In the data rows, 128 means zero.
Each row of this table is followed by its label. One hidden rule gives the labels. It looks at one to three of the table's principal directions, none of them among the few with the most spread.
{134, 115, 112, 117,  90,  62, 119, 120, 175, 138,  82, 119, 126, 103,  97, 146, 109,  78, 124, 138, 124, 132,  88, 133, 146, 165, 128, 135, 114,  97, 141, 145} D
{124, 132,  95, 161, 100, 172,  85, 119, 147, 190, 109, 104, 211, 118, 107,  85, 172, 141, 168,  53, 126, 101, 149, 138, 176, 145, 139, 118, 146, 107, 126,  91} C
{121,  99, 103, 159, 171, 190, 144, 132,  83, 109, 170, 110, 100, 188, 202, 147,  88, 122, 110, 132, 141, 107, 178, 157, 100,  83, 116, 157, 138, 177, 100,  96} C
{ 98, 125, 110,  75, 100,  48, 113, 140, 183,  82,  61, 254,  79, 109,  55,  80,  97, 133,  75, 198,  95, 209,   1,  57, 161, 134, 129, 127, 145,  71, 161, 182} B
{195, 130, 209, 191, 155, 157, 168, 115, 114,  99, 172, 104,  53,  84, 232, 168,  88,  68,  36, 160, 115, 114, 230, 186,  73,  95,  75, 151,  84, 199,  84,  93} A
{141, 147, 107, 119,  74, 138, 113, 148, 245, 112, 104, 198, 162, 128, 100, 103,  44, 115, 109, 201, 197, 168, 120, 116, 115, 167, 113,  93, 117,  63, 105, 115} A
{165, 146, 136, 116, 106, 126, 138, 116, 123, 163, 159,  44, 169, 131, 113, 172, 164, 132, 174,  71, 152, 115, 167, 132, 138, 161, 164, 133, 139, 118, 127, 124} C
{182, 181, 188, 133, 189, 155, 188,  93, 128, 149, 175,  46, 131,  98, 206, 166, 125,  93, 117, 124, 170, 130, 208, 165, 109, 184,  94, 104,  63, 160, 123, 112} C
{123,  82,  97, 180, 163, 217,  95, 101,  66, 141, 138, 160, 152, 131, 187,  91, 145, 147,  87, 123, 113, 101, 202, 126, 143,  76, 110, 200, 103, 196, 119,  60} C
{ 91,  82,  93, 103, 217, 191,  95,  86,  21, 148, 126, 145, 135, 111, 168,  83, 210, 156, 128, 106,  93,  90, 130, 110, 195, 102,  85, 163, 105, 190, 203, 106} D
{ 96, 157, 115, 100, 120,  79, 146, 174, 122,  61, 160, 180,  20, 151,  92, 135,  85, 103,  92, 226, 114, 194,  81, 143,  81, 115, 111,  66, 149, 121, 113, 172} C
{103, 153,  76, 173,  29, 120, 102, 179, 176, 191, 121,   0, 207, 188,  52, 145, 168, 153, 255,   1, 136,  93, 144, 176, 134, 122, 211,  60, 235,  66,  87, 128} C
{145, 234, 162,  83, 104, 113, 176, 177, 171, 101, 200, 174,  99, 142,  58, 140, 127,  91, 105, 179, 172, 159,  80, 174,  64, 202, 130,   2, 141,  65,  88, 168} A
{132,  93, 161, 116, 203, 181, 115,  99, 108, 112,  99, 173, 100,  62, 182,  90, 156, 134,  66, 154, 110, 124, 143,  91, 189,  98,  75, 179,  63, 174, 157,  89} A
{136, 161, 185,  79,  52,  82, 118, 158, 201, 164, 114, 121, 198, 121,  12, 137, 146, 182, 208,  20, 129, 136,  50,  61, 179, 172, 212, 106, 190,  29,  95, 161} C
{122,  92,  45,  73, 167, 130, 132, 105,  14, 108, 174,  88,  90, 167, 138, 176, 188,  99, 127, 165, 129, 106, 138, 163, 122, 120, 112, 152, 139, 177, 199, 142} C
{148, 155, 159, 124,  65, 111, 130, 170, 169, 166, 142,  97, 200, 169,  52, 155, 149, 150, 201,  13, 148,  64,  58, 140, 120, 173, 209,  91, 192,  44,  78, 149} D
{ 90,  79,  36, 141, 167, 200, 100, 110,  85, 118, 125, 188, 142, 181, 180,  82, 101, 136, 105, 162, 135, 117, 141, 136, 131,  89,  88, 155, 145, 163, 162, 100} D
{ 74,  69,   0, 124, 186, 208, 117, 116,  10, 146, 144, 132, 166, 246, 153, 117, 227, 134, 148, 108, 150,  24, 104, 165, 122,  95, 151, 174, 146, 164, 194, 113} B
{ 51, 135,  20, 134,  81, 141,  99, 157,  89, 167, 135,  56, 177, 221,  53, 104, 218, 211, 246,  62, 121, 149, 143,  91, 152,  79, 220, 119, 214, 113, 151, 139} A
{190, 135, 227, 188,  53,  82, 131, 145, 196, 126, 124,  58, 116,  72, 139, 181,  66, 131, 140, 113, 126, 143, 212, 121,  93, 108, 150, 148, 113, 127,  56, 113} B
{129, 167,  59, 112, 173, 174, 134, 145,  72, 121, 189, 101, 135, 178, 124, 130, 169, 120, 138, 180, 189, 112, 129, 190,  96, 180, 120,  67,  97, 133, 127, 113} D
{144, 128, 167, 138,  89,  50, 122, 117, 200, 106,  61, 133, 109,  52, 110, 127,  83, 125, 105, 185, 106, 201, 137,  88, 134, 122, 122, 153,  91, 122, 118, 137} A
{ 98,  84, 102,  98, 134, 195,  95, 151, 118, 132, 118, 125, 162, 148, 102, 120, 186, 151, 173,  80, 139,  57, 110, 130, 172,  87, 136, 133, 165, 116, 139, 102} B
{ 54,  87,  12,  84, 182, 183, 116, 138,  68,  96, 140, 197,  80, 214, 144,  88, 141, 129, 107, 176, 135, 131,  81, 118, 152,  84, 101, 130, 164, 144, 196, 135} B
{108, 124, 134, 118,  98,  94, 107, 130,  91, 137, 131, 197, 126, 139,  81, 100, 149, 177, 128,  94,  78, 144,  75,  69, 140, 113, 166, 147, 171, 114, 147, 164} C
{181, 129, 134, 205, 129, 112, 153,  95, 131, 174,  94,  20, 184, 125, 176, 156, 168, 100, 138,  57, 127,  61, 156, 192, 102, 148, 159, 163, 106, 141, 118, 113} B
{176, 151, 233, 136, 166, 174, 146, 117, 154, 125, 150, 129, 142,  51, 175, 143, 106, 119,  99, 150, 160, 112, 197, 138, 114, 153,  86, 124,  41, 155,  77,  83} B
{111,  77,  80, 152, 184, 250, 100,  95,  63, 171, 134, 111, 209, 165, 200,  94, 177, 164, 164,  51, 139,  39, 181, 147, 158,  88, 108, 164, 148, 172, 167,  76} C
{153, 127, 169, 196, 183, 240, 131, 107,  41, 153, 183,  58, 165, 110, 202, 129, 198, 159, 132,  62, 107,  72, 255, 177, 115,  69, 120, 159, 116, 219,  81,  54} B
{109,  90, 108,  51,  89,  77,  95, 159, 155,  99, 107, 173,  75, 114,  56, 146, 117,  96, 126, 161, 127, 129,  40, 101, 175, 139, 119, 120, 145,  80, 161, 157} C
{119, 116,  93, 218, 173, 249,  99, 111,  20, 157, 176, 112, 158, 139, 201,  84, 202, 159, 115, 115, 114,  73, 253, 177, 104,  67, 107, 150,  99, 223, 117,  51} B
{125, 138, 151, 147, 106, 148, 121, 139, 149, 132, 145, 139, 150, 115, 120, 131,  95, 129, 133, 136, 137, 135, 171, 134, 107, 126, 126, 120, 117, 133,  74, 102} D
{193, 173, 183, 113, 131,  58, 157, 112, 189, 111, 108, 106, 105,  44, 124, 160,  93,  64,  79, 194, 147, 166, 113, 159, 114, 212,  93, 100,  53, 109, 110, 138} D
{ 84, 132,  69,  79, 184, 176, 122, 124,  16, 159, 164, 120, 197, 204,  84, 106, 246, 210, 200,  48, 127,  86,  67, 105, 159, 136, 189, 132, 171, 128, 163, 141} C
{132,  75, 123, 157, 113, 157, 109, 133,  86, 126, 150,  87,  96, 160, 167, 147, 126, 161, 140,  75, 102, 114, 184,  99, 148,  48, 150, 190, 179, 163, 133, 110} B
{198, 159, 206, 163, 101, 142, 140, 129,  88, 139, 196, 105, 179, 122, 131, 167, 141, 163, 143,  78, 134,  80, 179, 162,  55, 141, 162, 123, 141, 138,  71, 120} B
{102, 150, 120, 131, 117, 112, 128, 140, 197, 129,  96, 168, 131, 114, 105, 102,  84,  87, 113, 161, 134, 153,  92, 146, 129, 158, 104,  84, 112,  96, 101, 128} D
{203, 199, 255, 168,   5,  13, 148, 127, 253, 153, 107,  81, 175,  51,  77, 164,  58, 153, 163,  91, 122, 204, 173,  87,  86, 174, 184, 109, 135,  69,  61, 162} B
{113, 103, 200, 126, 110,  41, 119, 105, 189, 113,  36, 218, 107,  57, 122,  89,  63, 153,  95, 137,  62, 187,  66,  37, 159, 107, 116, 173, 118, 113, 146, 169} C
{169, 148, 228, 159, 128, 104, 132, 119, 179, 111, 110, 119,  87,  23, 162, 129,  79, 116,  83, 171, 111, 181, 193, 113, 130, 126,  86, 131,  59, 153,  88, 104} C
{116, 135, 106, 171,  82,  49, 119, 158, 112,  78, 146, 146,  39, 144, 125, 142,  46, 119, 104, 237, 108, 194, 144, 143,  45, 104, 119, 103, 123, 150, 106, 160} D
{128, 121, 127,  82, 211, 198, 144, 102, 111, 118, 151, 169,  82,  96, 181, 118, 143,  69,  51, 178, 151, 126, 148, 132, 174, 146,  54, 137,  60, 164, 162,  93} B
{ 78,  83,  54, 132,  75, 137, 106, 165, 102, 136, 122, 137, 153, 227,  67, 128, 171, 161, 178,  47, 102,  79,  72, 117, 134,  62, 208, 160, 242,  98, 127, 144} A
{147, 123, 131, 195, 134, 151, 135, 124, 150, 102, 113, 110, 105, 122, 198, 116,  76, 126,  94, 168, 127, 152, 198, 155,  91,  80,  99, 138, 120, 164, 103, 101} A
{121,  75, 126, 150, 189, 148, 137,  82,  75, 123, 108, 164,  98, 122, 210, 115, 122, 114,  63, 135,  91, 114, 146, 109, 141,  85,  97, 213,  95, 193, 160, 113} B
{106, 113, 128, 178, 133, 129, 118, 118,  70, 138, 130, 133, 106, 130, 151, 106, 157, 150, 117, 108,  72, 127, 160, 120, 119,  74, 136, 158, 135, 177, 135, 126} B
{152, 106, 167, 130, 221, 147, 124,  55,  51, 104, 119, 200, 102,  40, 207,  89, 128, 147,  31, 204,  87, 174, 177,  86, 146, 115,  57, 204,  32, 220, 163, 100} C
{139, 106, 169,  88, 160, 167, 111, 107, 131, 144, 133, 199, 151, 102, 149, 105, 103, 146, 107,  99, 138, 113, 104,  70, 185, 155, 102, 156, 106, 118, 146, 113} D
{194, 142, 199, 161, 151,  48, 188,  97, 147,  71, 121, 128,  16,  70, 217, 169,  41,  61,  17, 233, 110, 189, 162, 148,  61, 132,  72, 151,  60, 174, 130, 155} B
{ 85, 116, 117, 146, 116, 112,  97, 133, 119, 120, 103, 158,  74,  96, 123,  83, 131, 129, 115, 149,  66, 166, 133, 117, 152,  76,  94, 109, 148, 150, 154, 137} C
{138, 192, 128, 211, 125, 187, 155, 133, 150, 160, 168, 135, 178, 162, 173, 103, 113, 107, 116, 138, 174,  99, 194, 202,  39, 158, 119,  65,  98, 134,  82, 100} B
{134, 142,  89, 148,  63,  64, 131, 147, 149, 145, 126,  75, 121, 162,  80, 161, 133, 106, 149, 117, 133, 144, 116, 133, 115, 151, 187, 131, 142,  96, 113, 148} B
{126, 171, 184,  44, 116, 103, 126, 132, 160, 127, 126, 147, 169,  75,  51, 123, 163, 176, 181, 131, 144, 161,  97,  77, 152, 171, 135,  77, 126,  83, 147, 160} B
{ 82, 149,  39, 100,  57, 122, 100, 173, 176, 109, 132, 184, 136, 175,  49, 104, 111, 124, 156, 210, 174, 162, 107, 137,  95, 136, 129,  53, 164,  73, 142, 147} A
{193, 113, 228, 156, 133, 146, 121, 138, 136,  93, 142,  98,  73,  54, 172, 151,  96, 143,  86, 129, 108, 141, 195, 113, 143,  84, 108, 164, 102, 163,  72,  86} B
{225, 161, 255,  79, 212, 150, 178,  95, 150, 107, 172, 137,  88,  33, 204, 171,  82,  69,  39, 172, 177, 126, 147, 139, 139, 218,  49, 121,  15, 143, 114, 106} C
{109,  50,  77,  69, 229, 155, 109,  73,  90,  92,  79, 170,  66,  76, 203, 110, 123,  76,  53, 230, 130, 134, 125, 110, 201, 117,  21, 189,  42, 189, 226, 104} C
{138, 146,  64, 132, 174, 218, 133, 157,  74, 116, 200, 199,  96, 199, 150, 104, 168,  82,  51, 167, 176,  61,  88, 199,  99, 161, 106,  86, 109, 123, 131, 102} A
{133,  82, 145, 121,  67,   2, 135, 124, 182, 110,  61, 114,  55, 113, 117, 170,  74, 102, 115, 136,  90, 169,  86,  64, 147, 102, 155, 192, 143, 105, 166, 183} B
{ 96,  48,  89,  61, 205, 189, 126, 111,   7, 104, 168, 145,  81, 182, 173, 148, 172, 149, 122, 104, 110,  82, 117,  95, 172,  61, 114, 199, 165, 184, 199, 129} B
{137, 106, 196, 164, 104,  97, 148, 115,  90, 127, 123,  66, 150, 130, 141, 165, 143, 197, 179,  44,  66, 121, 179, 101,  93,  42, 187, 190, 194, 167, 105, 149} A
{141,  87, 186, 153, 177, 105, 157,  98,  52, 106, 137, 147,  70, 120, 194, 155, 109, 122,  69, 108,  62, 112, 126, 119, 108,  80, 122, 208, 121, 196, 120, 140} D
{138, 151,  69, 161, 110, 185, 123, 148, 102, 184, 181,  48, 211, 209, 111, 148, 178, 142, 194,  56, 187,  63, 156, 173, 110, 168, 193, 111, 140, 108,  90,  94} D
{ 88, 109, 101, 145,   0,  40,  77, 192, 232, 108,  62, 180, 111, 148,  16, 107,  63, 150, 160, 126,  90, 180,  54,  79, 135,  81, 184, 113, 226,  42,  95, 167} C
{124, 145, 105, 113, 164, 203, 155, 174, 129,  87, 200, 195,  61, 194, 161, 130,  84,  62,  62, 180, 176,  90,  97, 201,  86, 138,  79,  58, 140, 115, 104, 117} C
{ 69, 168,  61, 146, 132, 207, 118, 125, 110, 205, 151, 165, 248, 216,  98,  52, 177, 182, 191,  24, 138, 102, 102, 126, 141, 154, 173,  85, 194,  94, 130, 123} C
{196, 143, 209, 136, 138,  91, 175, 107, 156, 137, 132,  29, 109,  81, 175, 197, 119,  85, 123, 104, 143, 112, 170, 150, 118, 162, 125, 142,  83, 137, 119, 130} A
{124, 108, 143, 149, 184, 146, 163,  96,  88, 124, 125, 116, 149, 150, 194, 142, 111, 137, 126, 106, 114, 104, 148, 143,  95,  99, 123, 170, 130, 176, 121, 126} C
{ 79, 112,  51, 125, 147, 166,  96, 128, 123, 153,  90, 162, 202, 168, 104,  75, 159, 154, 164, 111, 145,  89,  72, 133, 152, 141, 137, 119, 134, 106, 146, 116} C
{ 74,  59,   0, 128, 182, 206, 119, 125,  30, 127, 138,  95, 130, 239, 177, 126, 190, 129, 156, 112, 141,  49, 132, 169, 130,  62, 128, 163, 174, 173, 194, 113} A
{159, 129, 168, 102, 142, 133, 136, 102, 137, 146, 129, 152, 158,  88, 130, 141, 141, 108, 102, 120, 146, 106, 124, 114, 146, 174, 121, 155,  78, 124, 131, 116} B
{139, 120, 139, 111, 171, 160, 151, 120,  94, 114, 157, 170,  87, 142, 169, 129, 145, 105,  74, 139, 133,  99, 115, 133, 124, 123, 105, 140, 115, 145, 158, 132} A
Which label does each new row get?
{125, 153, 109,  77,  24,  57, 115, 182, 221, 136, 100, 148, 161, 156,   0, 144, 144, 116, 179, 100, 159, 110,   9, 119, 133, 185, 194,  72, 186,   6, 126, 180} A
{123, 146, 119,  81, 134, 142, 104, 125, 153, 151, 127, 201, 149, 102,  87,  88, 140, 110, 108, 133, 146, 129,  65, 108, 183, 199, 105,  94, 102,  83, 149, 125} D
{119, 124, 103,  95,  92,  30, 158, 162, 127,  73, 127, 131,  24, 168,  87, 177, 120,  85, 104, 188, 114, 152,  55, 135,  86, 113, 153, 117, 162, 105, 155, 197} A
{161, 138, 181, 112, 147,  78, 159,  78, 184, 149,  73,  49, 159,  57, 160, 157, 111, 100, 151, 110, 132, 143, 146, 130, 150, 170, 102, 134,  91, 126, 155, 141} B
{138, 117, 106,  92,  91,  86,  57, 121, 178, 178,  64,  84, 185,  67,  58, 102, 155, 151, 194,  78, 134, 134,  70,  83, 242, 200, 138, 115, 115,  62, 165, 124} D
{137, 103, 153, 146, 143, 118, 151, 102, 104, 134, 112,  79, 170, 155, 156, 151, 118, 190, 164,  52, 100, 135, 144,  87, 129,  85, 183, 205, 170, 151, 110, 134} B
{106,  95, 103, 184, 137, 139, 142, 113,  80, 133, 131,  59,  93, 155, 187, 149, 143, 126, 131, 119,  98, 132, 221, 131, 112,  47, 141, 190, 131, 201, 133, 110} A
{139, 188, 118, 107, 187, 220, 130, 128,  67, 181, 194,  88, 203, 136, 106, 110, 253, 142, 164,  68, 170,  63, 132, 179, 151, 200, 138,  68,  98, 124, 120,  91} C
{ 64,  46,  67, 147, 232, 216, 126, 101,   0, 125, 117, 170, 129, 209, 207,  83, 201, 175, 115,  67,  73,  44,  99, 123, 145,  23, 128, 210, 171, 205, 187, 119} B
{101,  95,  76, 102, 176, 179,  95, 140, 104, 119, 111, 166, 103, 132, 131,  89, 170, 108, 103, 142, 129,  83,  71, 146, 183, 123,  87, 117, 115, 127, 165, 106} C
{139, 118, 125, 232,  58, 139,  68, 136, 182, 168,  82, 108, 190,  96, 128,  85,  99, 155, 151,  98, 115, 123, 189, 134, 131, 107, 142, 138, 121, 122,  73,  77} D
{147, 190, 223, 158, 171, 184, 155, 120, 100, 133, 188, 150, 130,  82, 169, 106, 146, 167, 100, 146, 134, 152, 219, 115,  90, 128, 112, 107,  61, 177,  84,  99} A
{124, 152, 196, 108, 121,  84, 146, 164, 131, 101, 139, 191,  76, 126,  88, 126, 123, 142, 105, 119,  96, 132,  41, 105, 112, 129, 149, 100, 148,  97, 104, 173} B
{ 70, 115, 105,  67, 138, 164,  86, 147, 109, 138, 127, 187, 136, 117,  66,  88, 185, 138, 153, 111, 113, 104,  73, 109, 192, 125, 110,  94, 148, 108, 157, 126} C
{ 66, 109, 104, 164,  46,  54, 102, 160, 179, 103,  68, 188, 108, 154,  73,  94,  63, 170, 144, 149,  74, 198,  92,  72, 108,  57, 170, 142, 193, 103, 104, 165} B
{ 87, 106,  71, 107, 158, 137, 118, 104,  78, 128, 122, 199, 113, 149, 138,  89, 155, 132, 100, 163, 114, 137, 105,  98, 142, 117, 109, 150, 119, 150, 197, 143} B
{154, 147, 151, 178, 121, 120, 140, 128, 126, 151, 150,  50, 153, 127, 148, 164, 104, 123, 154, 107, 142, 121, 185, 161,  93, 152, 149, 131,  96, 147,  66, 103} D
{ 89,  76, 124,  86, 153,  26, 159, 103,  67,  71,  96, 114,  62, 146, 130, 175,  92, 149, 138, 152,  54, 188,  84,  86, 113,  61, 144, 196, 179, 173, 159, 196} D
{142, 127, 118, 110, 200, 183, 129,  89, 117, 125, 113, 119, 148,  81, 176, 106, 160, 116, 103, 173, 155, 125, 167, 146, 155, 145,  68, 131,  64, 163, 164,  91} A
{168, 129, 196, 120,  63,  49, 125, 146, 244,  88,  85, 106,  75,  46, 108, 169,  37,  97, 111, 199, 141, 197, 155,  98, 130, 133, 110, 129,  91,  99,  93, 132} B
{133, 115, 106, 119, 136, 201,  94, 136,  95, 138, 166, 136, 155, 130, 124, 120, 162, 143, 134, 126, 157,  93, 165, 133, 149, 128, 119, 131, 113, 139, 122,  83} B
{194, 207, 227, 140,  29,  58, 152, 157, 255, 157, 123,  54, 173,  81,  72, 171,  75, 121, 182,  82, 170, 157, 139, 130, 106, 206, 171,  57, 134,  37,  60, 149} C
{127, 143, 143,  61, 158, 127, 148, 126, 131, 109, 141, 130, 118, 116, 110, 143, 137, 132, 134, 149, 148, 155, 109, 104, 150, 150, 120, 116, 119, 118, 143, 141} B
{124, 118,  91, 149, 134, 162, 111, 135, 131, 138, 112, 111, 131, 126, 134, 112, 174, 104, 119, 138, 143,  91, 139, 159, 143, 123, 117, 125, 101, 132, 139,  98} A
{172, 116, 113,  94, 151, 109, 141, 111,  93, 126, 158, 125, 100, 123, 139, 179, 139,  54,  78, 162, 159,  85, 102, 166, 122, 195, 109, 146,  71, 132, 150, 128} D
{102, 139, 110,  71, 173, 167, 166, 133,  98, 115, 163, 137,  91, 177, 134, 129, 176, 124, 123, 111, 133, 126, 102, 121, 146, 109, 126, 108, 172, 126, 176, 153} A
{156, 133, 192, 140, 150, 193, 135, 137, 136, 141, 139, 149, 155,  98, 144, 124, 178, 109, 104,  83, 139,  37, 129, 168, 126, 130, 115, 117, 104, 126, 100,  95} A
{200, 114, 193, 179, 123, 223, 136, 135, 112, 122, 202,  94, 133, 125, 209, 173, 103, 115, 103,  95, 156,  55, 247, 186,  77,  87, 105, 144, 137, 170,  71,  68} B
{ 76, 135,  41,  99, 178, 181, 119, 117,  97, 129, 134, 225, 149, 185, 133,  57, 135, 139, 111, 164, 147, 133,  72, 128, 135, 149,  96,  92, 141, 119, 183, 138} C
{110, 157, 122, 170, 135,  95, 135, 120,  71, 150, 141,  47, 122, 127, 126, 132, 162, 137, 168,  95,  76, 148, 157, 167, 109, 119, 141, 102, 146, 166, 114, 140} D
{177, 165, 249, 185,  70, 131, 122, 142, 237, 154, 115, 116, 155,  44, 127, 120,  70, 129, 123,  76, 120, 147, 184, 118, 139, 138, 126, 109, 117,  99,  39,  93} C
{114, 111, 145,  79, 218, 151, 137,  82,  48, 143, 136, 139, 135, 117, 159, 110, 176, 170, 128,  85, 101, 130, 104,  71, 191, 133, 120, 173, 110, 165, 181, 135} D
{128, 125, 123, 185,  80, 126,  87, 135, 182, 151, 100, 169, 146, 111, 131,  83,  71, 127, 115, 129, 122, 138, 137, 121, 133, 134, 115, 119, 123, 108, 106, 108} D
{122, 200, 113, 201, 117, 201, 105, 140, 132, 199, 158, 167, 215, 150, 112,  43, 175, 166, 139,  74, 147, 105, 140, 147, 118, 177, 153,  66, 113, 102,  89,  92} C
{ 85, 152,  82,  91, 109,  63, 125, 112, 168, 155,  90, 131, 155, 127,  72, 109, 108, 119, 164, 134, 122, 197,  79,  97, 163, 183, 136, 102, 135,  90, 154, 164} D
{144, 125, 129, 109,  96,  61, 130, 142, 112, 112, 140,  73, 104, 145, 101, 180, 117, 143, 169, 132, 131, 137, 113, 121, 105, 135, 161, 126, 148, 115, 135, 165} D
